(in the rows, 128 means zero)
which system made each run:
run 1, J328 (11 x 22):
[[108 212 131  85 164 144 152 147 122 121 134 116  95 122 155 133 122 177
  157 164 142 112]
 [134 108  86  72 159 185 119 168 147 107 101 142 125  84 121 149 106 113
  108 137 112 186]
 [169  68 157 203 142 113 114 134 106 121 109 126 133 116 111 146 106  75
  132 155  84 149]
 [ 69 122 167 179 114 102 140  91 126 127 123 126 163 195 106 112 116 137
  156  84 140 120]
 [134 142 119  78  94 118 139  97 129 155 196 136 148 111 140  90 173 167
  125  70 141 123]
 [146 171 142  97 147 143 132 170 103 121 149  90  79  72 155 144 148 139
  139 161 138  87]
 [ 89 126  98 106 160 166  93 173 134  97  67 147  98 120  86 165 107 104
  110 147 132 142]
 [167  83 129 161 131  85  93 115 134 146 122 177 140 144  98 116 119  82
  103 143  91 180]
 [120 143 188 176 110  73 161 123 136 140 153 113 161 181 150  87  96 128
  167 129 139 119]
 [103 146 103  80  83 155 173 133 144 132 167 113 163 114 131 119 121 168
  127  70 172 106]
 [168 138  93 124 142 141 140 141  89 146 138 105  94  49 125 173 165 150
   97 144 123 106]]
run 2, J850 (11 x 22):
[[127 134 162 171 139 150 142 117 110 136 155 121 114 109  57 132  59 109
   81 147 117 163]
 [124  69 159 188  98 112 148 146 108 162 141  83 120 100 125 115 162  98
  130  83  91 137]
 [130 128 114 119 107  77 118 146 107 141 127 148 134 138 155 143 184 138
  204  93 125  70]
 [ 91 203 101  55 149 117 131 124 131 124 134 173 129 142 110 138 117 175
  136 121 163 127]
 [138 147 130  91 167 170 137 141 142 133 161 124 114  80 109 113  96 130
   70 152 122 201]
 [158  76 166 176 135 146 100 180 115 122 138 106 108  91 115 136 110  68
  139 150  87 142]
 [106 101 160 155  86  69 119 126 103 138 109 151 124 170 101 128 129  85
  182  87 109  89]
 [116 181 128  87 104  60 171  98 123 160 157 141 140 146 140 104 146 168
  126  96 158 111]
 [130 168  96  91 160 148 152 187 139 126 161 101 144  66 147 144 127 168
  104 142 166 141]
 [137 100  93 124 145 176  88 185 130 118 106 155 106  87  85 166 108  91
  115 147 101 153]
 [133 118 165 159 123 103 114 100 102 157 104 163  71 161  91 117 118  84
  143 145  67 148]]
run 3, J388 (11 x 22):
[[ 82  84  95  84 113 159 149 155 159 122  77 120 140 134 147 120 137 113
  141  72 114 172]
 [200  98 129 121 126  82 102 117  94 112 124 142 130 103 167 147 165 109
  169 145 112  80]
 [ 93 187 157 151 162 123 123  67 113 104 127 116 129 163 110 134 112 166
   96 160 174  96]
 [123 115 100  86 113 183 125 133 182 142 163 129 141 131 137  80 128 134
   84 108 131 191]
 [162  89 128 167 118 155 111 191 119 130 120  91  94  91 154 153 152  95
  162 151  94  98]
 [ 88 148 125 104 134 117 138  86  94  91  53 143 113 155  99 170 101 125
  138 122 149  80]
 [162 126 135  84 112  91 131  65 153 143 151 157 141 155 150  66 139 121
   82 128 130 165]
 [134 122 147 205 146 136 126 187 154 130 152  61 144 117 173 116 143 135
  117 165 148 123]
 [102 120  65 108 115 197 124 141 127  97  92 140 142 120  96 183 104 149
  138 109 142  99]
 [180 116 126 110 107 126 127  56 102 159 116 166  75 140 125 116 146 110
  128 140  67 137]
 [ 84 140 184 163 174  84 145 134 137 118  94  80 127 164 175 102 143 123
  126 150 142 149]]
run 4, J942 (11 x 22):
[[120 200 107 101 138 166 142  72 116 123 129 142 109 155 131 143 120 197
  146 150 139  92]
 [100 112 100  84 178 191 129  94 134  92 103 111 144 100 140 139 150 155
  100 109 124 183]
 [146  70 146 150 146 161  73 136 131  87  99  92 112 117 172 127 171  91
  130 154 116 109]
 [ 89 118 152 149  82 136  88 107 125 119  96 144  93 190  93 123 133  94
  144 111 135  64]
 [102 131 135  71  70 123 158  92 143 158 144 125 106 146 127  78 147 123
   89  70 143 124]
 [141 156 107  80 118 129 164 181 150 126 118  81 108  97 177 123 128 130
   93 153 174 103]
 [140 106  56 113 125 128 111 175 136 108  70 164 142 114 103 187 110 108
  118 141 146 108]
 [183  85  98 152 107  95 119  70 131 151  96 169 129 152 118 124 132 100
   86 148  97 147]
 [123 147 146 186 120 103 182  93 148 142 100  95 140 194 163 103  99 148
  115 163 144 127]
 [110 125 101 124 113 141 163 121 134 108 140 112 207 137 153 140 118 180
  167  83 165 103]
 [176 126  96 112 138 162 110  77  88 111 152 127 132  77 135 164 174 171
  125 132 128  85]]
run 5, J879 (11 x 22):
[[132 118 104 184 149 195 148  65 129 124 113 104 141 134 123 141 115 171
   86 148 112 161]
 [120  80  99 179 115 151 146  91 127 140  84 102 137 156 163 136 182 153
  155  96  91 126]
 [148 126 140 123 115 118 115  85 116 103 108 124 129 168 192 124 159 141
  195 138 124  64]
 [131 165 136  71 147 153 136  48 127  82 128 134 145 153 160 117 111 165
  123 147 159 109]
 [124 109  97 101 135 204 122  86 165 106 124 103 140 127 155 108 149 154
   71 125 139 163]
 [119  72 117 170  98 191 107 125 153 115  80  82 100 155 157 123 160 108
  112 132 121 101]
 [132 120 134 137  77 105 138  70 125 129  69 127  99 193 145 120 129 110
  130 135 136  61]
 [163 163 117  97 120  86 172  72 142 134 118 120 135 156 189 101 134 158
   92 158 166 112]
 [144 139  79 139 148 169 149 139 168 110 111  98 164 130 176 136 114 175
   95 170 165 134]
 [148  93  60 176 113 196 115 105 140 125  78 139 133 153 120 166 122 146
  124 153 108 115]
 [158 111 129 171 121 126 139  50 105 146  86 128  96 169 150 127 150 136
  144 153  76 123]]
run 6, J686 (11 x 22):
[[128 141 173 158 138 145 208 120  99 131 145  77 128 111 143 127  74 146
  168 129  99 146]
 [ 91 100 129 169 171 118 139 135  90 104 122  96 175  80 102 176 149 148
  133  82 137 137]
 [113 142 134 145 167 113  43 123 107 130 161 148 111 111  98 137 205 144
  104 131 138 114]
 [ 76 187 152  78 133 146 100 146 150 144 140 141  61 163 123  87 139 126
  127 139 130 136]
 [123 131 141  55  98 136 163 195 145 128 146 123 130 106 150 105  90 101
  170  95 130 142]
 [173  93 159 132 116 103 142 156  95  97 135 100 142  67 121 153  90  76
  118 132 146  90]
 [114 118 129 158 131  84 119  96 116 121  98 132 130 130  71 143 119  99
   37 134 164 123]
 [126 150  84 149 107  91 123 145 171 198 147 164 127 165 115  98 151 149
   82 131 136 159]
 [151 179 100 142 108 136 155 181 147 164 136 149 112 154 145 134  92 157
  187 174 116 107]
 [151 141 116 100 157 149 173 110  91  98 109 149 154 101 112 175  56 144
  170 138 109 142]
 [151  95 157 161 192 115 127  89  93 116 145 117 154  79 116 137 133 127
  102 132  99 196]]
run 7, J388 (11 x 22):
[[136 125 149 157 175 126 109 198 121 125 186 110 158  59 116 136 122 124
  113 135 133 167]
 [ 86 120 112 148 115 153  81 164 105 128 136 158 118 111  41 171 124 117
  139  92 126 108]
 [112 143 145 108  73  93 138 110 116 178 140 171  84 165  99 100 137 112
  166  89  89 120]
 [121 170 174 116 137  52 183 167 125 146 153 104 138 122 172 100 114 133
  166 127 139 138]
 [139 150 114 107 159 112 137 176 117 107 168 137 185  63 102 161  87 142
  108 127 176 137]
 [143 126 108 165 119 142  94 138 109 167 166 168 104 102  42 147 122 121
   93 128 105 142]
 [ 71 136 143 167 105 107 140 165 133 180 109 141  89 172  99 116 135 115
  163 101  91 152]
 [127 134 134  87 121  65 166 168 127 128 129 153 171 134 159 123 105 129
  206  99 128 134]
 [178 154 151 137 153  87 143 111  83 120 193 140 169  82 111 149  93 151
  138 144 144 119]
 [ 83 150 134 168 156 151 121 129 118 152 174 124 127 104  56 134 122 154
   78 108 131 173]
 [ 92 111 108 121 111 135 105 197 145 170 141 153 105 124 107 118 168 115
  161  82  87 164]]
run 8, J887 (11 x 22):
[[124 115 141 147  97  96 158 222 154 157 155 112 147 114 122 107  84  92
  129 114 140 151]
 [157 112  96 117  93 134 136 166 104 149 163 138 128  53  74 165 115 117
  109  92 131 109]
 [127 180 111 109 183 122 120 130  98 148 153 144  96  71  90 156 151 164
   83 149 126 158]
 [115 142 117 140 196 118 112 183 148 138 128 156 146 122 131 129 121 138
  149 157 102 215]
 [156 108 157 177 125 125 110 173 114 125 170 154 157 122 100 137  76 105
  198 135  92 138]
 [107 142 183 156 117 132 164 115  84 136 176 107 120  99  60 134  78 123
  119  98 125 126]
 [ 89 122 136 100 153 145 156 138 121 144 162  97 129  70 120 113 159 144
   97  75 117 196]
 [119 130 127  92 159 140  78 206 130 124 165 134 121  82 145 128 178 128
  172 116 114 141]
 [112 161 147 103 132 149  69 170 129 120 152 178  97 138  69 130  88 100
  150 145 127 120]
 [151 133 163 125 122 140 131 114 141 150 171 150 111 124  91  87  73  95
   84 148 103 188]
 [151 105 164 158 135  93 152 188 128 153 162  78 123  72 146 107 130  92
   94 133 125 161]]
run 9, J942 (11 x 22):
[[ 99 202 161  86 179 112 122 109  88 124 139 139  78 122 125 133 148 156
  148 145 125 117]
 [ 79 139 135  83 188 148  80 157 153 102 144 146 139 112 111 112 141 127
  104 117 140 195]
 [166  85 156 144 116 172  71 175 148 120 165 123 113 109 132 101 118  75
  131 151 105 139]
 [112 127 167 155  81 133 146 149 103 144 115 127  73 142  74 133  74  79
  153 122 103  94]
 [105 130 149  92 106  53 187 135 110 162 134 132 134 110 115 110 128 111
  120  65 130 153]
 [162 170 127 112 155  61 135 188 138 139 168 129 147  93 162 122 135 137
  113 166 171 123]
 [142 152  77 154 149 145  95 171 140 128 141 180 156 126  77 166  80 145
  128 165 135 141]
 [168  89 120 164 131 153 147  92 119 157 137 150 138 124 107 123 100 125
  131 132  58 198]
 [126 134 196 180 155  99 175 112 101 124 116  84 126 143 166 119 110 130
  174 147 100 137]
 [ 79 145 160 124 152  95 114 130 103  98 157 133 182 130 117 139 138 156
  184  79 159 107]
 [143 146 130 107 143 157  70 111 112 135 216 143 120  83 105 118 178 158
  109 119 132 127]]
run 10, J850 (11 x 22):
[[157 102  95  37  92 138 111 138 158 141 129 172 113 123 139  97 132  91
  113 112 111 159]
 [169 171 176 128 147 104 126 133 102 116 128 120  79 118 136 133  89 101
  129 203 131  92]
 [ 72 105 150 152 131  83 170 163 134 116  90 105 163 134 101 132  88  92
   99  93 153 158]
 [196 100  86 141  87  76 130 127 138 177 158 163 152 117 138 117 158 127
  110 122 118 127]
 [107 193 113 170 135 133 143 176 113 150 127 115  96 135 121 165 124 172
  164 164 142  80]
 [ 82 115  83  84 134 157 170 130 136 138  85 144 135 124 105 142 114 140
  129  80 102 196]
 [205 124 137 122 167 121 113  90  95 133 165 155 119  88 140 131 138 135
  143 167  80 159]
 [ 69 140 189 190 164 133 106 153 106 100 150 106 144 136  95 142 106 132
  170 121 137 118]
 [112  90 122  95  74 136 119 109 145 151 165 154 153 137 103  91 148 118
  125  46 119 147]
 [169 172 146  93 116 132 115 127 107 139 177 114  76  99 160 118 160 141
  140 158 132  71]
 [ 55 144 143  89 158 133 131 182 130  84  78 103 118 117 113 148 109 103
  120 115 164 129]]
run 11, J887 (11 x 22):
[[ 89 119 118  85 104 215 104 116 130 116  96 123  61 141 118 129 148 118
  147 106 101 108]
 [148 123 168  66 139 136  87  78 129 106 115 144  78 146 153  87 147  86
  120 151 105 139]
 [129 126 175 115 129  75 105 148 163 100 116 116 136 161 162  81 113  75
   95 159 174 122]
 [146  91 100 147  59 101 115 152 169 143 132 135 159 147 117 113 119  99
   78 113 176  95]
 [166 146  73 141  77 106 151 121 120 181 132 133  97 114 120 142 159 152
   80 137 138  83]
 [137 161  69 110 161  99 170 134 123 148  62 138 103 119 148 165 140 159
  114 165 119 148]
 [169 111  96 138 180 108 125 119 121  93  91 165 184 130 150 168 107 142
  169 162 111 150]
 [132 133 157 206 145 127 122  88 106 101 146 125 178 156 112 150  90 158
  162 146 139  98]
 [ 74 119 149 184 113 162 176  81 119 143 129  84 140 157 111 120 128 165
  134  80 116 138]
 [107 101 134  97 110 161 155 109 115 133 125  93 111 113 170 116 184 145
  177  66  95 128]
 [ 98 147 150  47 139 152  97 134 118  80 114 127  97 124 151 131 153 118
  168 117 146  81]]
run 12, J879 (11 x 22):
[[138 121 137 153 145 130  91 133 102 141 111 116  70 125 162 137 206 129
  170 148  84 102]
 [ 86 166 168  82 147 107 137 106 127  95  90 148 124 186 146 110  93 123
  183 133 136 123]
 [167 114 123  61 111 142 120  91 159 117 178 152 171 124 146  81 109 125
   98 114 142 161]
 [130 103 149 176 134 193 117 143 132 110 149  54 118  88 128 129 131 118
   75 143 147 119]
 [ 67 106 101 155  91 128 139 123 115 139  62 119 106 156  87 163 149 123
  119  83 133  89]
 [172 146 110  95 101  60 120 121 129 166 119 164  91 149 171 108 179 123
  140 145 117  99]
 [140 185 150 112 174 120 155 151 150 102 125 115 137 140 170 115  67 139
  127 200 159 143]
 [134  99  74 135 121 174 137 117 155 120 127 154 191 129  90 143  75 142
   97 114 134 172]
 [167  76 122 209 116 153 108 113 107 158 143 106 106 106 120 139 174 123
  117 131  79 125]
 [ 78 149 164 167 139  92 160 110  92 126  84 103 110 164 138 145 141 144
  185 114 119  94]
 [140 151 105  48 119  91 132 103 133 121 147 178 173 146 163 113 142 161
  170 103 144 122]]
run 13, J328 (11 x 22):
[[109 152 115 151 146 126 211 113 136 132 113 108 176 146 144 135  76 177
  138 129 137 167]
 [146  96  84 134 141 163 169 122 118 128 140 108 184  81 153 154 147 181
  151  90 108 160]
 [134 120 136 161 163 173 120 104  75 110 132 111 120  98 129 171 152 161
  192 130  85 107]
 [ 75 127 154 101 168 178  91  76 105 101 114 144 104 141 100 128 150 136
  158 101  90 156]
 [132  91 183  86 142 129  80 112 120 115 160 131 112 112 136  81 164  83
  134 106  95 165]
 [110 117 205 125 107 116  89 160 123  96 152  97 109 129 126 101 125  69
  141 116 156  78]
 [ 91 136 127 109  82 118  91 146 138 132 143 141 109 132  70 118 130  96
   69  95 180  88]
 [149 162 111 132 114  58 119 160 137 180 141 148  87 125 118 116 155 115
   70 157 149 115]
 [128 178  99 123 131  76 150 195 162 147  97 150 129 159 149 131  91 133
  139 173 157 124]
 [170 129  69 117 115 128 167 146 153 136 122 164 184 124 119 149  53 143
  120 149 138 156]
 [164 125 119 199 147 126 193 111 109 144 130  99 160 104 127 152  85 160
  118 151 109 159]]
run 14, J686 (11 x 22):
[[177 114 115 140 162  75 166 134 145 156 126 128 161 116 172 110 128 134
  109 158 107 205]
 [120 120 143 224 145 133 108 162 137 116 120 123 161 168 123 145  95 133
  172 167 125 124]
 [109 138 116 133 116 175 112  65 102 129 166 170 149 141  63 147 114 170
  153  89 115 122]
 [137 153 145 116 154 144 162  95 102 163 167  91  84  88 155 111 175 170
  119 126  91 155]
 [ 64 132 144 131 175 118 133 191 125 104  78  86 115 123 160 145 156 126
  162 120 131 136]
 [118 112 140  79 134 118  52 145 122  81 155 173 161 116 101 135 138 104
  157  99 151 107]
 [148 147 182  99 107 148 106  96 130 127 178 116  81 124 117  82 113  96
   78 150 139 112]
 [ 83 118 124 120  85 131 193 171 155 152  91  82 105 131 130 110 107 101
   85  94 142 141]
 [164 100  78 135  92  68 128 186 123 144 121 152 162  98 130 163 144 111
  145 111 146  87]
 [174 168 121 134 144  95 109  86 114 115 108 164 114 149 115 149  99 128
   95 202 152  91]
 [113 143 106 119 147 146 161 101 169 145 114 146 147 162 119 104  85 152
   89 141 120 212]]

runs to name:
run 15 (2 x 22):
[[154  78 117 149  99 156 171 120 169 139 137  87 167 130 169  88 116 125
   94 116 124 170]
 [144 101 118 163 107 124 115 165 102 125 118  79 105  87 153 160 186 118
  138 121 136  54]]

J887
run 16 (2 x 22):
[[144 108 204 137 119  96 116 133 106 126 169  82 106  91 134  94 145  77
   93 122 137 114]
 [ 58 138 133 136 106 109 104 187 142 121 109 107 116 147 106 131 150 110
  113  97 186  73]]

J328
run 17 (2 x 22):
[[135 130 122 160  89  81  90 108 145 148 159 188 158 183  77 106 111 121
  107 125 149 118]
 [125 138 132 191  82 137 175 152 151 183 170 105 143 160 142  99 105 160
  162 116 116 135]]

J388
run 18 (2 x 22):
[[119  98 130 142 151 201  90 134 158 128 146  91 110 112 153  97 179 131
   89 130 108 179]
 [122 107 160 146 117 105  70 178 126 140 117 133  74 138 137 114 176  74
  162 130 101 106]]

J887
run 19 (2 x 22):
[[154  88 119 137 116 139 114  46 142 130  97 131 126 176 176 101 176 132
  128 129  98 133]
 [122 122 144 146 158 154 126  99 145  89 108  76 144 151 208 115 162 160
  146 151 143 116]]

J388
run 20 (2 x 22):
[[116 178 114 142 170 160  83 163 172 126 144 127 115 146 136 114 127 154
   88 193 162 139]
 [126  90 121 137  98 194 140 161 173 129 100 119 109 152 127 105  76  88
  124 139 101 167]]

J850
run 21 (2 x 22):
[[ 88 146 104  88 130 180 108  97 134 113 124 170 137 172 127 129 137 171
  192 102 113 124]
 [170 119 156  77 141 173 131  99 112 111 173 105 116  88 182 106 148 139
  163 127  95 135]]

J686
run 22 (2 x 22):
[[131 131 134 147 108 105 109  65 136 132 133 115 123 151 117 106 154 125
   36 137 175  96]
 [106 145  63 131  91 145 145 159 189 172 106 125 112 169 151 106 151 155
   90 136 148 135]]

J686
run 23 (2 x 22):
[[157 124  82 125 120 140 139 186 120 159 144 173 128  79  82 160  88 121
  139 131  95 164]
 [163 144 162 162 156  77 150 119  78 152 127 150  95 106  94 149  92 106
  141 163  84 148]]

J686
run 24 (2 x 22):
[[149 119  68 103 113 174 124 205 127 133 131 144 123  77 118 174 129 137
  170 119 105 116]
 [170 124 155 102 157 104 115  97  72 105  98 155  82  96 109 157 111  86
  134 164  92 122]]

J686
run 25 (2 x 22):
[[162  94 166 140 107  88  98  80 124 136 162 166 153 163 140  85 136 104
  166 112  94 137]
 [118 159 199 142 137 133 147 104 110 110 197  77 151 118 147 100 119 155
  134 122 160 104]]

J879
run 26 (2 x 22):
[[141 103 132  97 105 123 138  55 120 121  84 101  87 132 150 112 166 103
   65 122 134 106]
 [129 125 108  95 142  65 116 123 151 115  85 121 137 147 191 115 189 125
   98 141 171 112]]

J887
run 27 (2 x 22):
[[143 132 120 106 154 171 151 106 132  87  85 111 137 148 199 137 113 154
  187 163 114 122]
 [162 103 144  95 173 163 118  53 107  69 114 118 145 100 147 134 111 123
  106 149 122 149]]

J388
run 28 (2 x 22):
[[118 124  94 138 172 142  91 178 130  82 103 105 153  92 135 181 152 143
  112 149 175  99]
 [146  82  81 161 107 158  51 108 133 141 115 177 120 150  94 141 170 115
  124 124  98 122]]

J942
run 29 (2 x 22):
[[ 97 118 145 175 141 147 146 133 147 125 150 133 190 161 112 117  75 149
  168 107 116 180]
 [172  98 121 133  74 175 140  83 111 143 194 133 152 107 112 124 121 148
  146  91 106 106]]

J850
run 30 (2 x 22):
[[142 129 165 176 103 162 127  68 132 100 138 100 141 178 150 114  99 143
  143 154 148  72]
 [102 104  83 120 106 196 160  71 132 121 112  98 146 126 128 140 148 172
   96  81 136 129]]

J686
run 31 (2 x 22):
[[122 138  97 193 129 156 107 101 130 144 102 173 126 190  86 151 100 151
  148 160 100 129]
 [111 130 142 156 119 165 185  56 123 157 135 105 123 160 134 103 120 170
  140 106  87 167]]

J850
